The rows of A fall into 4 groups, and each row is roughly a mix of its group's hidden directions.
A (124 x 10):
[[-40  28   1   5  38 -12   9  62   8 -20]
 [ 23  18  -3  25  -4   5 -74 -14  28 -23]
 [ 25   8  -6 -67  53  18  -2   8   7   2]
 [ 33  -5  18  12 -40  32 -10 -52 -21  33]
 [-30 -23  45  10 -43  30  35 -22 -18  10]
 [ -7  19  23 -38  31  51  11 -15  44 -13]
 [-20  10   2 -22   0  45 -33  65   7  10]
 [ 10  -3  18  22 -19  76 -12 -32   4  15]
 [-28 -13  -7 -14 -28 -68   8  20 -35  10]
 [ 34  40  29 -10  30  50 -18 -15  28  -8]
 [-19  -5 -18 -57  -6 -44 -14  -4 -20 -44]
 [-39  11  29   5 -12 -38   2 -50  12 -42]
 [-14 -38 -15 -12 -21 -12  57   3   8  51]
 [ -9  48  28 -12 -29 -16 -44 -14 -17 -40]
 [  7  68   3 -42   5 -41  11  -4 -11   3]
 [ 20  34  24  10 -14 -19 -28  34 -21  57]
 [-28 -14 -61  28  18 -20 -20  32  27  -8]
 [-29   9 -38 -56  33 -37 -12   6  16 -12]
 [-11 -37  -6  39  57  33  15  -9  28   6]
 [ 12   0  22  47  31  45 -32  24  27  18]
 [-16  52  11 -30 -21 -45  25  19  28 -17]
 [-34  -5   2  -8  41 -25 -28  45  45  -2]
 [-57   0  38 -27  17 -30   7  13  13 -38]
 [ 33 -25  -6  33  23  24 -41 -33  -7  40]
 [ -3 -25  12  25  33  34  29  20  49  34]
 [-22 -38 -43  38 -32 -36  -4  30  -2   0]
 [ 25 -32   7 -27 -54 -26 -47  -3   9  11]
 [  9 -38 -24  -3  72  10 -10  28  13   9]
 [ 28   5  42 -26  39  36 -25  24 -22  28]
 [-20  23   0 -34 -15 -24  37 -37  22 -48]
 [  8  -4   6   3  77   7 -19  36 -10  25]
 [ 17  50  33 -14  16  30  11 -50   0  24]
 [  3 -49   6  15 -16 -11 -55  41  16  20]
 [ -7  59   7 -39  41   9 -16  -9  30 -19]
 [ 59   4  13  25   7  -8 -24  18 -55   9]
 [ -3 -25 -21   7 -20 -46  22  59 -13 -27]
 [ 15  72   3 -14  22  13  27 -33  12 -17]
 [ -6  -2  -4  -4  16 -53 -56  39 -19  18]
 [ 27   2  46  30 -23  24  20 -54  -4  17]
 [-15  27  34  12 -34  -7  24 -66   9  -8]
 [ 33 -50   3  34 -15  39  13   2 -25  34]
 [-19  23   1 -31 -14 -21  18 -47  24 -53]
 [ 20  12  29 -44  -4 -39   5 -55  21 -12]
 [-16  27   1  11 -19  19  24 -53  16 -55]
 [ 13  38   6 -33   3 -47  22 -51 -14 -13]
 [-48 -22  30  23  -3 -23 -32   4   6 -52]
 [ 22   4  18 -15  -2 -43  19  48 -53   8]
 [-21   5 -20   4 -17  64  25  48   4 -17]
 [-13  27 -10 -24  11 -39 -28  -5  -9 -66]
 [ 26 -37 -11   4  32  30 -33  45 -20  28]
 [-56 -19  14  -7  -5   1 -44  22  47   6]
 [-25 -72 -16  -3 -22  12  -5  12   7  40]
 [-11 -64 -44  -9  23  12   0  15   9  35]
 [ 37  31  14  20  23  55 -25 -30  22   5]
 [-34 -17   7 -40 -12 -43  41   3 -38  12]
 [  5   4 -13 -39  53 -34 -37  35  -7  11]
 [-15 -59 -54   1   4 -29  26  10  -5  14]
 [ 19  25 -13  20  30  -3 -18 -56  30  41]
 [-35  27   6 -17 -31  12  63  27  16   9]
 [ 46  58  26   4  17  26 -15  12  29  -9]
 [  5  13  -9  13 -40 -33  58 -30 -23 -21]
 [-39  20 -27 -31  45 -25 -33 -34   6   5]
 [ 47 -28  21  -5   4   4 -46  13 -43 -28]
 [  0  15 -31  32 -21 -11  20  43  51 -28]
 [-39  -4  25  29   7 -25 -18 -62  21 -15]
 [-15  -2 -26 -45  35 -31 -54  16   5  10]
 [  1 -15  31  16 -72 -26 -30 -11  12   5]
 [-30   0  60 -35  -9   9  25  39 -10 -19]
 [ 41  -5   5  20 -22 -18  24 -63 -29   9]
 [ 13 -38 -48 -20   9 -50  16 -15  14 -29]
 [ 30  25  -3 -32  50 -27   9  40 -32  -1]
 [-11 -36  11   8 -41 -30 -59  11  22  12]
 [ 10 -20   3  11 -30  33  43 -14   1  62]
 [ 23  36  20 -15 -25  37  46 -40 -14  -7]
 [-13  34  11 -32 -23   3  60 -40  17  -1]
 [ 12   1 -51   0 -19 -37 -10 -38 -48  10]
 [ 32  41  24  12  -6 -24 -36   7 -35  43]
 [ 17  -1  -2  -3 -24  -7 -18  63 -18 -53]
 [ 32 -24 -11  -7  43 -39 -10  51 -26   3]
 [ 10 -40 -22   7 -20 -19 -51  49 -12  18]
 [-29   7  -3 -38  -5  26 -36   2  25  59]
 [ 33   9  20   8   2 -22 -64  14 -40  22]
 [ -4  -4  -6  18 -26 -52 -53   3 -35  25]
 [ 20  41  -6  45 -34  -1  -8 -51  22   2]
 [ 33  29  33  10 -23 -21  37 -47 -27  -1]
 [ 38  35   2  32  19  -1  56   3   0  37]
 [-25  -4  15 -15  -5 -47 -10  -7  -7 -70]
 [ 43  -5 -21 -47  18   8  43 -37   0 -17]
 [ 41 -12  20   0  42  62  -2  23  -8   4]
 [ 44  60  25  -4  -4 -20  -5 -35 -20 -14]
 [ -3   5  -2 -21  50 -26 -50  40   6 -25]
 [-30  18  23  46 -45  19 -10 -31  20 -28]
 [ -1  45  36  -2 -49   1  39 -32   8 -10]
 [-19  16 -18 -16  14 -30 -29  36  14  62]
 [  6  36  18  -4  18  42 -44 -11  51   8]
 [-39 -34 -26  -4 -31 -55  22  -4 -24  -7]
 [-43 -58 -20 -22 -12 -30  20   1 -24 -18]
 [-12  11   0  -5 -23  55  17 -61  16 -19]
 [-32  37  24 -39  -6 -26  33  26  18 -35]
 [ 13 -20 -25   3 -24  45   2 -25 -18  61]
 [  5 -27  22  49 -10  29 -26 -48  -5  29]
 [ -4 -16 -21 -42  69 -16 -10  26   4  17]
 [ 25 -19   3  11  36  23   4  38  11  63]
 [-25  11  31 -24 -30 -33  24 -24 -11 -54]
 [-25   0  10  23   8  67  13  46  20  -3]
 [ 59   0  22   0  24  20 -43   9 -28 -28]
 [-18 -71 -35  -7   4  -7   0  11 -38 -12]
 [ -3  -7  12  12 -63  61   7 -14  11   4]
 [-17  34 -19 -31   9 -16  53 -37  22  29]
 [-40  -7 -37  25 -24   3   4 -47  44  -4]
 [  4 -14 -32  -2 -59 -29  22 -41  -2 -27]
 [-23  20 -26   8 -37 -46  41 -19  20 -30]
 [ 21  29  10  36 -30  32  13 -42  15  42]
 [-50  12   7  40  30  51  14  16  17  -1]
 [ 36   4  20  24 -32  11  60 -26 -28  -4]
 [-40  -3   2   5 -12 -45   1 -47   5 -50]
 [ 40  27 -46  -5   5   9  23 -30   7  49]
 [-24  51 -15   1  -1  -1  41  -9  48  31]
 [  7  36  40 -25 -54  -4  -4 -26 -29 -21]
 [-21 -15  43 -37  56  11  -3  27   5  24]
 [ 24 -32 -17   9  43  22 -43  38  -6  28]
 [  2   7  20  38  44  11  -7  58 -25  22]
 [-15  23  26  26  16  26 -38  44 -25  37]
 [-24  -8 -31  35 -24 -23  20  54  20  27]]
In each list below, two rows fit none of the groups, and each other row fits one group, some only roughly. Which are they? Name them in the order they come.
  * j_167: [ 17 -43  -8 -19  -3 -32  65  12 -21   8]
  * j_354: [-32  23  44  11 -62   9 -13  12  23  -8]
  * j_353: [ 18 -49 -18  12  17 -44  14  48 -17  16]
  * j_780: [ 13   4 -19  32 -48  30   9 -48  22 -29]
  * j_924: [  5 -26 -17  11 -36  24  -4 -40 -38 -49]
  * j_430: [ 15  42  40 -34 -31  43  24  -5   5 -15]
  * j_176: [ 43  12  26   9  11  -4 -31  -8 -57  36]
  * j_986: [  2 -16  -7 -29 -14 -42  50 -28 -40  22]
  * j_192: [  9 -10 -24  34 -38 -57 -28  -9 -23 -20]
  * j_527: [ -6  -6   1 -40  -9 -28 -31 -68  14  11]
  * j_264: [ 43   8  29  12   7   6 -40 -12 -55  27]
  * j_314: [-14   0  -4  21 -61 -42   2  41 -20 -14]
  * j_966: [  1  46  19 -10  20  43  31 -24  42  19]

j_780 j_986
  * j_418: [ 15 -43 -35 -31   6   8   0  53 -37  -2]
  * j_269: [  0   5  -3  -9  17 -21  29 -73  -7 -38]
  * j_519: [ 34 -53  -2 -19  18   2  33  31 -16  39]
  * j_237: [ 18  -3  35 -18  -1  32  -1  38 -37  52]
  * j_445: [  8 -46 -34 -49  34   4 -29  19 -16  13]
  * j_89: [-16   6  29 -37  20  16 -67  25  14  -8]
  * j_650: [ 19  -3  68   4 -24  44 -27  -5 -10 -11]
  * j_956: [ 26   1   7  26  21  25  29 -69 -12  16]
  * j_937: [ 17  17 -43 -30  24 -24  40  -7 -20  44]
  * j_319: [  9 -12 -20  -2 -52 -67 -16 -11  -1 -17]
  * j_567: [ -5  63 -31  19  38 -35  -9  -4  12 -16]
  * j_554: [ 32  31   9  -7  27 -36 -47  -7   7 -45]
  * j_407: [-32  52  25 -16  33  31  24 -29  17  -2]
  * j_822: [ -6   5  -8  -2  13 -44 -13 -76  -8  11]
  * j_271: [ -1  61  31  17  26  21 -38   8  30  -2]

j_269 j_237
  * j_532: [ -5  -1  47  25 -16  20 -51  34  18  30]
  * j_996: [ 51  12 -29  35 -30  -4  38 -13 -29  17]
  * j_160: [ 41 -22 -32 -37  36   7 -18  20 -31  29]
  * j_336: [-40  -9  11  34 -24  26 -26  51  28  10]
  * j_402: [-26 -20 -42  36  24 -58   8   3  -6 -18]
  * j_361: [ 38  12  24   1  19  -1  22  16 -65  32]
  * j_906: [  9 -20 -24 -24  21  28  39   5  -6  63]
  * j_910: [-33 -20  -5  16   7   5 -18  77  15 -13]
  * j_900: [ 27  28  29  30  17  42  36 -17 -34  19]
  * j_428: [ -7  34  20   4  42  24   8  -7  49 -45]
  * j_599: [ 34 -45  23  15  -7  56  11  33 -14  -5]
  * j_761: [ -9  13  74  11 -35  31  16 -12  -1   4]

j_996 j_599
  * j_127: [ 16  -2  52  16 -35  57   5 -24   0 -13]
  * j_771: [ 16  -2   4 -22  10 -12  64 -29 -46 -22]
  * j_39: [ 34   6  23 -10   9 -14 -45 -34 -56  -7]
  * j_578: [  7   8  11 -16  16 -45 -18 -61  -3 -41]
  * j_101: [-13  11   5 -13  -6 -31 -78  -7  22 -22]
  * j_933: [ 17 -33  40 -10  31  -5 -34  49 -12 -25]
  * j_721: [ -1  25 -24 -49   9 -39  39 -37   2 -18]
  * j_216: [ 41  -2  14  12   9  51 -41  12  30  32]
  * j_187: [ -1  23  46  51 -19  25 -20 -24  29  21]
  * j_783: [ -4  41  31 -31  17  54  31 -19  11  -9]
  * j_597: [ -2  11 -64  19   4 -29   5  53  -8   2]
  * j_145: [-10  45  20  27 -47 -19   5 -23  24 -38]
  * j_827: [-25 -37 -22  10  15  24  44  45   5  34]

j_216 j_597
  * j_902: [ -9   1 -16 -32 -53 -28 -27   3 -24 -46]
  * j_785: [  4   3  18 -35  -2 -39 -48 -19 -32 -41]
  * j_495: [ 26  10 -35   0 -45   0  43 -35 -29 -21]
  * j_735: [-21  17 -27 -28 -29  -9  71 -12   8  10]
  * j_608: [-19  61  14  -8  -9  43 -14 -35  25   9]
  * j_528: [ 31 -21  16  38 -29 -18 -32 -32 -29  37]
  * j_738: [ -1 -17  34 -40  -5  -5 -40  49  -2  36]
  * j_607: [ 41  47  -5   8  48  26 -28  -7 -15 -20]
  * j_20: [ 13 -34 -21  30 -11 -10 -70 -20  18   4]
  * j_770: [-33 -26 -37   8 -26  16  20 -12  24  57]
  * j_415: [ 25  -6 -32  71 -22  -7  -1   5 -16  31]
  * j_99: [ -8   7  47  11 -18  42  29 -27   3  48]
  * j_163: [ -6 -13  27 -53  29  20  20  54   5 -10]

j_902 j_20
  * j_46: [-22  21 -41 -14 -22 -58   8 -14 -30 -27]
  * j_585: [  3 -11  41 -39  35 -30 -11 -51 -13 -14]
  * j_54: [ 67  -6   6  29  21  36  13  18 -23 -19]
  * j_292: [ 22 -45  43  -4 -38  -7 -22   9 -41 -17]
  * j_197: [-34  50  33  -8 -38  11  14 -33  23 -16]
  * j_553: [-31  13 -55  -8  -7  10  33 -34  15 -40]
  * j_974: [-37  33 -46 -27   8 -36  17 -25  21 -21]
  * j_53: [ 12  32  -4  10  14  10 -19  73  33   9]
  * j_921: [ 32   7  26  39   1  46 -18  44  27 -13]
  * j_74: [ -5 -19 -32 -22  23  14 -19  70  21  -9]
  * j_915: [-23  10  33  32 -14  32 -41  40  16 -31]
  * j_747: [ 19   4 -40  52 -15  22  30 -45 -13  -8]
  * j_449: [ -9 -26 -54   5  30  27  42 -23  26  15]

j_921 j_915
  * j_446: [ -9 -19  -2  55 -51   6 -27   2  -8 -39]
  * j_990: [-13 -23  -6  -6 -25 -59 -36 -17 -45  -6]
  * j_382: [ 37  27  15  -8 -37 -38  41 -32 -22 -10]
  * j_242: [ -1  -9  15  49 -35  31  10 -33  30  38]
  * j_666: [ -2  45   9   9 -43  26  47  -8  15  35]
  * j_835: [ 18 -10  26  73  -9  24 -22  24  -6  19]
  * j_488: [ 15  22  42  -6  21  65  16 -27  -8 -14]
  * j_191: [  0  40 -28  28   1 -31  60  -2  13  22]
  * j_504: [-11 -26 -18 -30   3 -22  -2  57 -23 -46]
  * j_193: [ 22 -55 -46 -14  14 -16   3  13 -32  32]
  * j_502: [-13   2  -3 -16  13  42  -5 -49  48 -37]

j_242 j_488
  * j_992: [ 21  57  18 -34   4   1  46   3 -32 -15]
  * j_792: [-26  23  -3 -32  19 -19  -5  73  12   7]
  * j_210: [ -1 -51 -12  14  13  18  53  32 -30  17]
  * j_667: [ -4 -37   5 -13   6 -27  -6  49 -54  27]
  * j_280: [-22  19  -1 -29  57  32  22  36  19 -18]
  * j_190: [ 21 -38   1  -2  24  17   0  71 -21  11]
  * j_162: [ 25 -28 -34  52 -14 -27 -12  27 -33 -19]
  * j_7: [ 30  50  18 -45  -4  -4   1   6 -20  47]
  * j_293: [ 30 -11  57  41 -37 -27   6   2 -21   8]
  * j_598: [-38  -6   7  28  -1   6  -5  53  56  12]

j_792 j_598
  * j_928: [  9 -41 -30  62   6  -7  29   8   1  32]
  * j_118: [-19 -48 -16  -1  12 -24 -23  29 -24 -53]
  * j_634: [ -3 -29 -12  47  32  -4 -42  47  13   5]
  * j_559: [  0  36 -21 -27 -60 -32  33  15   2  -2]
  * j_843: [-44   9  18 -34 -35  23  54  -4  14  -8]
  * j_876: [ 60   6  10 -33  41 -32   0 -17 -23   9]
  * j_976: [ 43 -33   3  27  26  32 -22  26 -40  16]
  * j_772: [ 10 -21 -42 -15 -20 -40 -43 -43  -7  11]
  * j_866: [-15  26   0 -21  -4   4 -26 -19  61 -49]
  * j_115: [ 18  19  39 -16  26  18 -25  45 -12  47]

j_559 j_843
